Look-ups in named tables: a row name and a column name give one cell, copied from the table.

donob:
        ratuv  pivemi  rosebar
zunog     0.5     0.6      0.8
lon       0.5     0.4      0.0
satedi    0.5     0.7      0.5

What is the pivemi of lon in donob? 0.4
What is the pivemi of satedi in donob? 0.7
What is the rosebar of satedi in donob? 0.5
What is the ratuv of satedi in donob? 0.5
What is the rosebar of lon in donob? 0.0
What is the pivemi of zunog in donob? 0.6
What is the rosebar of zunog in donob? 0.8
What is the ratuv of zunog in donob? 0.5
What is the ratuv of lon in donob? 0.5

zofaki:
|  | guned | nal | sez | duvorat | misam |
|---|---|---|---|---|---|
| tamesu | 0.6 | 0.6 | 0.6 | 0.7 | 0.7 |
| sitad | 0.6 | 0.6 | 0.6 | 0.6 | 0.6 |
| zasir | 0.2 | 0.6 | 0.9 | 0.2 | 1.0 |
| para | 0.6 | 0.6 | 0.7 | 0.6 | 0.8 |
| gomopof | 0.7 | 0.7 | 0.6 | 0.7 | 0.7 |

nal of para = 0.6
nal of sitad = 0.6
duvorat of sitad = 0.6
duvorat of gomopof = 0.7
misam of tamesu = 0.7
duvorat of tamesu = 0.7
duvorat of zasir = 0.2
guned of para = 0.6
guned of gomopof = 0.7

Table gefulu
	mipe	sepif	faf	gomag	mun	bupo	nibupi
davuv	87	86	68	94	140	86	105
fif	101	109	80	108	104	115	108
lavife	96	92	105	101	99	114	109
nozefin	87	139	78	156	104	138	100
vatu	104	97	95	108	101	105	102
pamup	96	100	88	100	107	101	99
tuz	103	101	88	106	103	102	105
melezan	112	86	126	93	101	77	88
givebus	128	143	81	106	119	57	69
ribasuk	116	97	138	153	59	200	44
fuzupor	108	96	105	102	101	93	100

What is the sepif of melezan in gefulu?
86
What is the sepif of nozefin in gefulu?
139
What is the sepif of davuv in gefulu?
86
What is the gomag of pamup in gefulu?
100
What is the bupo of tuz in gefulu?
102
What is the mun of vatu in gefulu?
101
What is the mun of givebus in gefulu?
119
What is the bupo of melezan in gefulu?
77
What is the gomag of givebus in gefulu?
106
What is the faf of lavife in gefulu?
105
What is the sepif of lavife in gefulu?
92
What is the mipe of fuzupor in gefulu?
108
What is the nibupi of vatu in gefulu?
102
What is the gomag of melezan in gefulu?
93
What is the mun of nozefin in gefulu?
104
Which row has the largest bupo? ribasuk

sanibim =
         kelikol     deg  neleno  gizeneb  kiladi    salu  vifivu
kedo       37.50    3.47   10.75    16.20   30.74   86.49    2.67
kuf        -2.50   -1.83  -85.22    13.66  -18.00  -25.62   17.52
bezefe    -11.60  -13.83  -66.44    20.24  -24.53  -14.00   10.02
peb       -18.23   -8.47  -25.55    22.13  -31.87  -10.41   15.00
bapa       34.85    4.47  -37.98    31.07   32.72   61.91   16.16
nal       -17.45   -4.95   -0.02    -5.94   30.19   16.18  -20.67
ror       -39.09    1.96    6.16   -12.19   22.89   14.84   -6.47
zuvef      -5.70   30.82   80.52    10.22   17.18   25.62   23.59
tet        10.51   36.37  -18.70    17.54   26.15   31.44    5.45
lusamuz   -15.13   -0.86  -71.57    20.60  -27.27  -14.34   14.50
felo      -12.59   31.35   16.22     1.18   17.69   23.39   19.17
nereru     12.14   47.90   80.86    18.31   24.98   25.05   10.10

ror, vifivu: -6.47
zuvef, gizeneb: 10.22
lusamuz, gizeneb: 20.60
nal, neleno: -0.02
nal, kiladi: 30.19
kuf, salu: -25.62
lusamuz, kiladi: -27.27
bapa, salu: 61.91
bezefe, kiladi: -24.53
zuvef, neleno: 80.52
tet, kiladi: 26.15
zuvef, salu: 25.62
lusamuz, neleno: -71.57
bapa, kelikol: 34.85
kuf, neleno: -85.22
nereru, kelikol: 12.14
kedo, deg: 3.47
felo, deg: 31.35

melu
|  | nar | div | rizelo | lomul | zasur | pusupob |
|---|---|---|---|---|---|---|
| zegeti | 105 | 153 | 34 | 211 | 125 | 5 |
| kobagil | 103 | 85 | 67 | 76 | 95 | 87 |
| fad | 91 | 90 | 90 | 90 | 90 | 91 |
| baf | 95 | 94 | 88 | 96 | 87 | 81 |
| lekab | 81 | 76 | 91 | 97 | 59 | 102 |
| fiz | 90 | 90 | 91 | 90 | 91 | 92 |
| goko | 63 | 95 | 107 | 78 | 93 | 91 |
| lan | 89 | 88 | 93 | 88 | 93 | 92 |
| nuse | 111 | 115 | 115 | 80 | 58 | 68 |
| pege | 102 | 92 | 90 | 86 | 79 | 81 |
| vip | 189 | 101 | 178 | 73 | 14 | 32 |
| livam | 93 | 90 | 91 | 89 | 94 | 97 |
| maz | 124 | 63 | 5 | 21 | 104 | 76 |
| vafim | 68 | 66 | 112 | 82 | 109 | 75 |

What is the pusupob of lan in melu? 92
What is the pusupob of lekab in melu? 102
What is the rizelo of livam in melu? 91
What is the zasur of livam in melu? 94
What is the zasur of baf in melu? 87
What is the nar of maz in melu? 124
What is the lomul of lekab in melu? 97
What is the div of pege in melu? 92

